(in the rows, 128 means zero)
Each path below is one point turned by a fixed rotation once a step. After each direction that follows a path, write how fast that rotation turns it, in degrees each step (0 if it stays still).
Each turn is a multiple of 5 degrees from 10 to 175, or 0.
Each row of a path follows its step; steps can be skipped.
path 1
step 0: [128 123 118 141 133 133 124 145 128 128 130 128 117 118 124 126 123 129
 125 125 131 123 132 122 136 134 133 126 118 138 130 139 132 131 118 130
 129 133 127 120 135 121 124 130 123 125 125 139 135 122 122 122 127 122]
step 1: [123 129 114 141 121 124 124 129 126 135 135 132 125 124 137 131 130 127
 133 129 132 117 134 120 126 139 142 123 124 134 123 121 139 125 123 132
 121 141 118 124 127 128 130 127 123 132 128 129 118 136 131 122 128 128]
step 2: [128 129 122 131 122 120 123 135 133 127 123 130 126 115 136 128 126 137
 140 130 142 131 131 120 136 131 127 133 125 130 129 131 126 134 129 141
 130 131 117 126 119 127 129 131 120 124 120 134 125 128 121 117 112 125]
step 3: [122 128 121 133 129 120 128 132 133 129 132 136 130 140 131 118 131 124
 126 126 139 126 125 113 131 136 129 124 120 134 128 126 131 118 131 142
 130 130 129 127 129 120 118 126 117 128 120 141 129 123 127 117 127 123]
step 4: [119 126 121 143 122 126 119 131 142 128 133 131 119 118 134 136 131 126
 125 128 127 127 130 120 131 134 130 115 132 133 120 146 130 129 129 137
 129 127 129 120 129 124 118 128 128 123 128 135 126 129 133 126 120 127]
step 5: [123 127 122 138 125 116 132 126 134 135 120 136 130 121 131 129 128 135
 126 130 142 119 134 123 119 133 141 124 119 123 118 127 131 128 134 123
 121 129 127 119 127 127 122 133 124 126 128 142 122 126 117 123 125 133]
step 6: [122 143 130 138 121 117 126 122 136 133 136 133 126 127 132 126 126 141
 132 128 136 126 135 119 135 124 123 124 127 131 131 125 129 133 124 131
 131 119 120 124 129 137 121 124 129 130 118 142 127 124 132 122 117 129]
step 7: [127 132 125 133 125 126 137 135 139 129 128 138 131 131 124 130 125 129
 127 120 135 134 127 116 124 135 138 123 119 139 126 134 127 130 125 143
 127 114 126 126 139 125 123 136 128 125 125 132 127 117 125 124 124 138]
step 8: [121 127 119 135 128 123 123 122 127 136 135 137 124 127 125 135 118 136
 124 128 127 113 130 118 129 130 136 126 122 136 123 138 136 139 119 131
 139 132 135 127 137 129 122 129 128 119 125 140 129 129 127 129 126 129]
step 9: [141 131 125 138 119 122 133 127 128 133 128 131 121 120 136 131 122 140
 140 128 137 119 131 114 120 125 139 122 121 136 124 130 133 133 120 129
 122 123 128 127 120 123 124 129 128 129 127 128 119 130 130 121 131 134]
[128 129 125 128 126 126 128 125 126 130 126 127 126 127 130 128 127 130
 129 129 131 124 129 129 127 130 129 128 132 124 129 128 128 129 128 128
 131 129 126 128 125 127 129 131 129 126 129 127 127 131 125 131 130 130]
100
[131 126 129 128 127 126 127 129 128 126 127 128 124 124 129 128 126 130
 127 124 128 129 127 126 132 125 126 127 129 128 127 130 127 127 127 129
 127 127 128 129 128 131 127 128 131 130 129 126 131 133 126 129 125 128]
160
[127 127 130 127 129 127 127 125 127 126 126 131 127 129 127 130 128 130
 126 127 126 126 128 130 128 128 129 130 125 125 130 127 128 124 124 129
 127 130 126 130 129 124 127 130 128 130 127 133 130 129 129 129 127 128]
145
[124 129 130 130 129 129 131 129 129 126 128 127 126 132 128 126 128 129
 128 125 128 131 126 128 130 128 127 125 129 126 125 127 128 129 125 130
 131 130 128 128 128 126 130 129 131 126 127 127 129 125 127 126 130 127]
95
path 2
step 0: [133 127 136 130 130 137 138 126 126 129 127 135 128 115 119 123 134 131
 128 134 141 131 136 130 124 129 123 132 121 120 130 141 120 140 137 127
 132 130 119 143 128 141 120 131 133 134 130 142 129 125 136 134 130 121]
step 1: [125 125 135 131 128 125 129 121 111 123 122 134 127 138 127 130 141 126
 133 130 125 122 149 125 137 118 120 135 125 126 137 132 128 128 131 135
 126 124 130 127 128 138 126 126 142 139 126 138 134 130 131 135 136 121]
step 2: [135 126 138 130 131 117 141 130 121 123 125 122 120 127 128 132 127 118
 130 133 133 113 136 124 121 124 117 126 134 117 129 120 132 116 118 130
 134 127 137 127 132 138 130 132 127 135 130 132 142 136 136 122 133 130]
step 3: [129 132 137 139 130 119 127 140 128 122 129 119 117 135 119 129 106 123
 125 134 124 124 135 129 132 127 131 133 136 122 133 129 134 118 127 129
 124 133 123 117 122 133 133 122 119 120 128 135 134 124 130 130 139 135]
step 4: [136 136 124 137 127 122 143 135 138 134 132 129 124 129 125 131 116 127
 124 125 122 121 116 131 120 129 117 128 131 131 132 124 129 130 137 125
 113 133 120 134 124 128 127 117 125 121 123 132 144 125 117 133 129 124]
step 5: [139 131 134 129 119 128 126 118 121 140 138 136 126 129 123 132 128 135
 126 124 128 131 115 128 136 133 120 123 118 131 120 127 120 130 123 137
 112 142 126 130 119 133 131 122 126 119 125 132 130 127 126 142 133 133]
step 6: [122 123 133 129 126 132 133 125 124 123 129 132 130 114 117 133 131 131
 119 124 124 128 129 121 122 138 112 128 106 144 126 126 119 136 124 129
 128 139 127 134 132 129 127 121 134 129 129 130 126 130 137 126 135 138]
step 7: [117 131 139 133 135 126 131 128 127 130 130 127 120 128 135 126 138 130
 128 131 124 128 138 119 143 130 118 129 113 136 137 132 123 126 125 128
 133 134 128 137 114 128 125 125 124 138 130 119 124 123 149 127 130 124]
step 8: [127 117 124 134 130 123 136 139 123 129 133 124 115 119 141 124 138 137
 134 136 119 119 141 128 129 133 125 129 133 129 127 131 126 133 130 136
 131 125 135 122 135 135 133 116 122 134 127 120 139 121 139 122 128 125]
step 9: [140 119 133 130 135 124 136 140 135 126 127 117 127 142 131 127 126 135
 131 122 130 129 135 136 136 136 129 129 137 126 120 123 133 127 127 129
 139 132 137 126 127 144 128 121 125 133 125 120 133 115 127 141 129 137]
[127 128 127 128 128 130 129 130 128 128 130 127 126 128 129 127 129 129
 130 132 127 131 125 127 129 129 128 131 133 128 130 130 129 130 131 128
 125 127 127 131 126 130 127 127 127 128 128 131 128 125 129 125 126 127]
90
path 3
step 0: [129 115 129 127 134 133 127 132 121 116 135 118 144 128 121 126 133 128
 134 134 127 127 134 127 127 124 130 126 128 127 122 139 135 138 123 131
 138 126 132 130 126 134 130 133 115 130 120 123 122 114 135 121 125 127]
step 1: [113 121 123 131 126 126 130 126 131 121 124 122 134 131 129 128 131 120
 135 129 120 136 135 133 123 132 132 126 134 128 131 120 125 138 128 129
 123 125 126 128 132 136 128 126 122 125 145 140 118 133 133 142 118 137]
step 2: [127 138 123 130 124 127 137 128 120 125 124 130 137 122 120 114 119 120
 143 131 126 120 120 119 134 122 124 127 131 137 122 124 127 130 126 123
 134 128 132 141 124 126 132 135 125 116 128 132 123 134 121 124 124 135]
step 3: [128 120 127 118 130 128 130 130 121 124 133 115 133 137 142 123 132 130
 131 128 129 122 122 122 136 131 133 125 136 129 126 127 127 128 136 121
 127 133 128 137 125 141 132 139 138 140 130 133 134 117 127 131 127 139]
step 4: [117 124 133 133 126 126 138 124 125 135 125 125 125 131 123 114 135 129
 135 132 123 121 135 122 119 120 122 115 126 129 137 128 127 132 136 131
 122 119 126 129 139 138 125 126 136 139 124 123 121 134 119 128 123 126]
step 5: [121 125 119 121 122 121 137 130 129 121 130 138 129 127 125 124 123 122
 119 120 127 127 134 127 137 128 128 129 126 126 124 127 135 139 135 126
 144 117 135 139 126 131 121 135 130 131 124 127 131 123 115 138 137 121]
step 6: [119 129 122 120 120 141 131 140 131 130 136 118 126 129 127 112 131 128
 130 140 139 129 127 128 125 132 131 134 134 129 115 132 133 134 135 129
 130 124 128 126 123 124 132 119 131 142 130 122 129 131 137 135 126 129]
step 7: [116 129 119 129 134 127 127 138 126 118 124 131 140 129 132 122 129 130
 123 133 123 120 130 132 135 131 121 110 124 120 135 130 125 128 130 127
 134 132 130 127 133 117 128 126 126 137 125 133 117 144 131 129 134 132]
step 8: [124 121 132 123 126 131 129 139 144 121 133 124 133 120 130 132 115 132
 134 129 124 117 126 117 129 126 130 138 140 125 138 120 133 139 132 134
 134 123 128 127 129 125 138 135 124 128 117 132 129 131 122 127 124 129]
step 9: [121 120 124 129 127 139 130 146 129 120 122 119 132 121 129 120 133 128
 134 134 131 133 138 131 137 133 123 120 136 135 128 129 120 124 127 136
 121 130 136 128 130 143 127 130 123 122 127 129 131 119 128 122 133 121]
[129 130 128 127 128 126 127 126 129 127 127 130 127 128 127 127 128 129
 127 128 129 129 128 126 130 127 127 130 130 129 129 130 131 130 131 132
 132 130 127 132 128 125 131 131 128 124 127 127 130 128 127 128 128 127]
125
[125 131 131 128 131 126 127 128 126 127 127 124 127 131 128 129 126 129
 129 127 132 127 127 130 130 129 125 129 126 129 123 129 126 125 130 128
 130 129 126 127 126 129 129 129 128 130 126 127 128 130 130 128 129 129]
100
